128 stands for zero in the data rows.
Some points:
[138 136 135 156 155 132 122 173 151 170 151 119 144  99 101 120 111  97
 139 138 119 217 134 134 108 117 132 117 124 156 133 132]
[138 100 107 174 120 136 106  57 111 102 106  61  89 142 127 141 155 135
 117  92 144 129 133 132 135 160 138  79 160 155 163 154]
[102 136 135 140 133 130 118 138 179 146  88 167 135 154 143 154 123  93
 157 136  92 108 104 143 163  97 159 130 149 116 122  89]
[154 143 128 124 132 124 142 143 113  94 106  74  95 120 132 120 142 117
  91 125 152 148 123 122 133 119 146 142 114 130 115 151]
[119 175 104 121 136 103 104 171 156 106 155 144 162 160 140 127  81  87
 135  78 119 130 143  93 125 120 123 155 133 146 156 138]
[ 96  94 122  92 125 126 139 121 133 132 146 101 138 161 149 110 141 110
 133 158 107 118  83 145 123 161 179 139 120 145 186 142]
[136 117 116 106 111 138 120 135 119 130 133 148 114 113 123 142 123 141
 143 193 143 128 151 133 120 104 139 155 158 119 133 125]
[117 104 175 203 139 148 131 125 162 113  56 160 106 141  96  59 144 186
 104 144 144 137 125 167 137  81   7  98 136 115 132 167]
[148 131 123  98 146 151  92 119 148 114  92 150 144 161 158 168 114  86
 136 108  92 112  90  90 167 146 164 106 156 116 106 130]
[107 117 134 108 137 161 117 121 122 138 146 115 127 118 141 119 132 135
 140 142 127 154 138 129 125 138 173 133 126 137 127 118]
[100 166 139 137 102 178 125 119 160 146 149 144 123 112 140 163 148 128
 156 104 124  78 130 161 120 100 129 108 124 121 139 139]
[ 97 108 157 127 127 118 116 126 105 130 131 116 120 113 125 129 125 101
 125 141 153 101 124 132 113 106 111 143 159 130 106 153]
[184  99 178 127 147 149 100 138  90 121 190 129 105 125 104 140  89 111
 131 123 137 155 143 124 101 106 159 140 115  97 134 118]
[127  95 134 141 135 145 131 149 105 121 117 122 124  66 122 133  98 137
 128 136 125 146 136 120  99 117 132 121 120 104 121 128]
[149 166 121 139 126 109  96 119 157 125 184 179 104 214 147 159  66 113
 138 122 120 126 156  96 120 137 140 121 123 142 162 135]
[116 141  98 158 166 128 144 130 165 140 144 116 140 151 139 151 122 112
 148 152 128 114 107 137 132 144 121 132 122 149 132  85]
[151 117  92 122 114 143  87 137  53 191 121 106 117 107 112 139 129 119
 115 114 131 125 148 128 101 159 166 117 106 130 136 130]
[165 146 126 131  99 137 129 122 137 144 147 115 155 140 114 116 199 128
 103  98 138 182 106 149 129 148 125 158 121 140 114  96]
[155 143 144 146 145 146 106  72 202 129 110 167 130 163 104 150 162  65
  89  98 106  86  89 108  97 107 136 117 146 114 148  60]
[152 137  97 155 143 124 135 118 138 111 138 114 134 138 129 127 138 158
 117 142 107 150 134 106 140  79  88 124 169 107 131 148]
[ 94  85 125 127 164 121 116 113 125 138 160 104 135 122 127 126 112  94
 112 121 120 153 158 142 118 129 171 138 139 127 110 125]
[156 176 128 110 180 148 153 145  68 124 114 112 115 132  88 139 133 142
 139 136 159 128 125 150 128 239 128 160 135 145 128 112]
[ 89 228 154  94 132 122 164 118 140 155  57 160 249  88 124  78 124 205
  56 111 146 122 105 140 177 173  68 102  67 134 105  66]
[115 112 132 145 142 152 121 140 119 129  98 127 140 145 139 122 140 123
 133 129 140 116 126 119 149  79 149 159 112 110 150 155]
[110 152 126 123 129 155 129 107 126  85 116 135 122 116 129 157 158 112
 117 159  94 111 148 118 103 120 124 142 124 120 113 146]
[107 132 117  91 103 122 140 128 202 139  63 124 106 120 128  89  99 132
 140 100 125 108 102 140 132 149 127 131 119 119  85 137]
[142 126 119 132 169 143 116 154 107 141 150 112 128 119 111 142 132 124
 145 148  97 142 126  24 122 127 137 124 122 160 116  67]
[109 103 127 129 103 120 255 134 140 131 125 126 161 144 127 137  88 123
 118 127 119 104 122 139 126 118 120 133 137 127 146 147]
[126 118 137  69 118 145 131 122 115 141 113 164 116 131  78 108 120 124
 118 135 105 120 126 135 124 110 159 104 116 174 122 129]
[140 122 125  81 103 110 117 155 105 119 109  81 121 139 152 107 138 144
 123 119 151 125 125 149 223 105 158 142 129 115  82 156]
[140 118 119 135 140 130 177 124 116 140 151  82 150 101 103 142 104  97
 146 105  74 133 135 146 136 164 122 132 133 124 101 139]
[136 127 149 146 130 128 131 130 115 114 129 120 124 172 161 124 149 147
  87 144 126 108 132 143 112 122 132 127 144 135 114 126]
[116 116 141 134 115 123 117 139  84 144 151 110 109 107 116 120 149  70
 156 124 255 130 152 133 146 118 138 144 114 118 154 184]
[130 119 114 109 138 137 134 144 116 165 127 131 140 128  89 137 143 137
 108 113 121 135  98 119 134  77 155 113 136 124 151 117]
[117 197 139  74 115 101 109 107 151 102 161 157 137 111 144 105 104 127
 125 136 132 115 157 126 136 123 146 118 124 115 138  97]
[152 130 107 112 135 150 115 125 120 135 145 105 119 138 138 146 135 147
 117 141 126 147 139 139 144 127 136 133 150 133 134 142]
[118 142 105 141 159 106 100 173  82  91 165 107 110 117  34 132 145 123
 148 127 131 158 112 119  51 116 142 176 122 115 122  77]
[107 134 148 139 140 104 134 153  82 139 133 138  95 123 105 162 141 127
 101 169 168 127 162 102 117 117 137 146 172 128 157 123]
[152 174 127 113 108  99  76 103 143  89 207 164 147 127 175 130  87 111
 125 120 111 121 132 124 137 217 118 137 110 124 205 166]
[105 112  64 134 141 120 129 107 120 143 131 138 152 135 139 108 138 112
 120 128 143 132 150 121 102 152 132 122  67 116 104  92]
[119  94  96 126 175 134 115 116 126 110  89  97 105 135 128 119 117 117
 125 141  83  97 118 105 142 169  98 134  95 125 118  69]
[115 159 183  98 169 124 147 159 115 124 126 115 151  88 138 105 137 150
 109 182 129 121 108  62 136  75 132 113 115 122 124 164]
[135 143 135 157  79 150 106 131 151 126 137 158 137 103 142 133 156 118
 139 124 110 154 141 124 129 111 130 126 152 127 177 115]
[152 138 108 147  96 143 148 145 109 105 147 131  98 117 145 139 169 123
 120 176 151 145 111 140 110 117  73 136 153 102 121 138]
[ 89 176 165  99 131 151 125 144 124 133 125 133 149 116 109 131 116 134
  84 133 103 117 143 163 128 137 122 141 139 149 150  85]
[148 142 120 133 157 131 130 165 135 129  51 112 112 164 125 114 140 123
 140 145  86 121 106 175  94 130 152  97 166 154 157 145]
[122 127 104 188  87 114 127 110 114 131 153 231 139 128 119 134 109 129
 125  98 145 131 126 115 148  96 131 124 149 153 153 127]
[106 105 125 124  81  97 131 118 142 137 168 117 145 144 128 118 144 163
 153 157 113 115 145 163 148 126 183 135 120  85 154 173]
[153 125 160 139 137 163 129  42 135 141 161 129 125 135 131 121 136 109
 119 127 114 129 119 146 116 139 128 157 118 120  98 149]
[171 123 109 105 111 129 119 150 116  92  99  93  77 172 153 134 149 140
 114 105 114 128 134 119 148  96 187  97 135 160  86 150]
[119  99 130 197 129 137 134 143 155 114 126 103  57 101 122 102 149 149
 124 132 156 114 133 138 123  94 105 119 149 130 131 122]
[111 132 148 108 151 117 127 113 140 126  64 133 116 118 125 120 111 152
  95 156 120 115 112 136 149 135 118 130 139 135 146  88]
[133  82 143 172 127 104 140 111 137 127 106 169 125 155 129 104 117 143
 108 116 152 108 115 132 130 165  62 125 101 117 115 148]
[111 134 115 117 128 141 154 167 188 135 148 109 133 113 123 110  89 169
 156  91 161 138 145 142 131 126 146 128 131 130 120 107]
[155  94 131 118 137 129 116 132 155 143 110 179 156 134 131 135  46  94
 148 140 135 123 100 135 115 117 147 136 140 132 129 110]
[127 123 123 129 139 118 118 139 137 131 137 114 110 104  98 126 122 204
 146 114 126 121 125 128 122 134 117 118 145 118 126 126]
[117  90 111 120 137 118  92 132 127 131 159 101 117 104 148 122 143 158
 147 138 116 134 116 107  94 119 136 141 144 135 140 124]
[141 133 124 105 141 126 132 149 113 130 131 142 123 124 127 147 108 127
 130 130 152 166 140 142 115 151 145 125 127 139 114 124]
[109 128 131 131 125  84 149 125 119 123 128 115 119 130 115 151  91 127
 141 102 150 120 151 133  94 114 140 121 156  37 154 150]
[178 146 126 158  91 148 122 137 145 163 156 117 149  92 130 160 176  95
 130 110 169 173 105 138 133 145 127 151 141 107 129 146]
[128 113 155 139 129 139 113 103 111 137 141 111 124 117 119 134 130 115
 126 115 139 129 141 151 117 115 138 102 126 121 133 151]
[114 142 133  77 120 132 146 131  67 110 127 112  90 154 154  92 143 118
 127 126 115 121 172 109 139 103 143 133 128 139 100 205]
[128 129 118 116 110 118 120 120 104 100 132 117 123 118 152 144 123 113
 130 166 137 132 173 128 149 126 138 124 106 126 126 108]
[121 102 156 123 142 103 145 146  90 135 131  98 134 121 108 117 125 134
 144 102 114 118 147 105  87 132 119 115 114 137 124 134]
[135 132 126 146 108 112 121  88 121 114 133 112 143 109 104 158 141  71
 148 143 149 152 100 157 105 149 155 130  96 105 132 130]
[181 136 109 100  85 102 122 138 151 142  87 120 103 155 175 195  94 128
 144 130 128 127 140 148 105 172 123  86 113 128  78 151]
[127  77  88 137 165 164 125 133 123 136 119 105 121 136 153 103 114 124
 129 134 121 115 138 149 129 116 146 174 129 104 111 112]
[101 119 144 153 142 112 159 126 125 128 113 130 115 112 127 114 140 129
 113 171 100 117 112 154 132 124 131 140 128 157 128 127]
[123 121 130 176 143 134 148 120 147 104  84 125 146 166 118  78 166 153
 123 104 126 125 120 129 154 138  39 106 120 132 113 139]
[144 108 110 146 144 140  67 118 120 118 136 110 128 132 127 106 115 172
 148 126 122 113 125  81 173 112 122 176 123 129 128 136]
[115 112 103 141  73  87 179 110 159 146 111 138 164 113 130 156 135 163
 166 152 126  92 114 151 131 189  89 152 132 113  82  87]
These points spread out most along one direction. Take the direction at right angles to it along which they spread out most. Then take the direction at right angles to both along which they spread out most. Go by this last direction. For each point below, how far along it does it lie, from 0 to 99? The average is 50, and the first point in the table lies past the average. One standard deviation of the points above along it is 16.
[129 121 109 175 108 105 115 125 143  97 158 171 127 121 144 130 138 114
 135 112 162 125 144 112 149 117  88 121 107 130 126 132] 26
[115 104 107 143 184 134 120 148 125 111 138  95 126 129 146 126 143 128
 147 159 126 141 133 146 105 122 144  95 122 128 131 106] 58
[176 115  93 120  88 134 151 144 106  98  75 129 109 157 138 111 124 165
 128 125 134 122 125 118 117 150  90 132 123 124 106 158] 46
[119 164 213 103 136 153 139 131 124 116 149 150 131 112 140 176 118 112
 124 122  56 123 146  84 108  93 129 100 125 141 155 163] 43
[131 128  74 126  93 132 118 136 129 137 128 133 143 102 123 155 132 128
 160 126 121 122 105 172 124 123 115 121 108 165 110 140] 50
[121 112 166 128 131 139 115 132 123 114 151 110 146 129 145 108 157 118
 138 142  53 129 106 113 150 140 111 113 125 157 150 162] 46
[144 126 122 102 119  73 124  93 103 162 139 177 167 165 124 145 124 199
 138   7 110 147 106 104 151 122 136 120 129 147 123 103] 50
[113 180 122  89  86 109 153 116 133 135  66 176 184  99 112 115 124 160
  77 104 179 116 142 144 131 158  75 133  84 107 115  74] 76
[117 125 175 150 107 142 124 129 164 130 122 125 128 114 139  72 141  97
 126 113 103 130 129 118 119 110  97 136 156 148 111 118] 38
[134 141 136  94 134 110 134 118 164 177 159 177 124 122 123 128 139 117
 124 139 125 126 128 103 154 136 109 132 147 126 146 105] 47
[ 76  98 163 119 118  97 130 122 119 119  99 105  87 132 128 100 123 137
 156 121 149 124 119 135 156 125 128 101  97 120 101 145] 51
[109 134 114 106 127 131  89 116 109 142 193 153 132 119 174 158 130 122
 141 131 115 128 134  91 129 133 119 108 116 133 120 138] 47
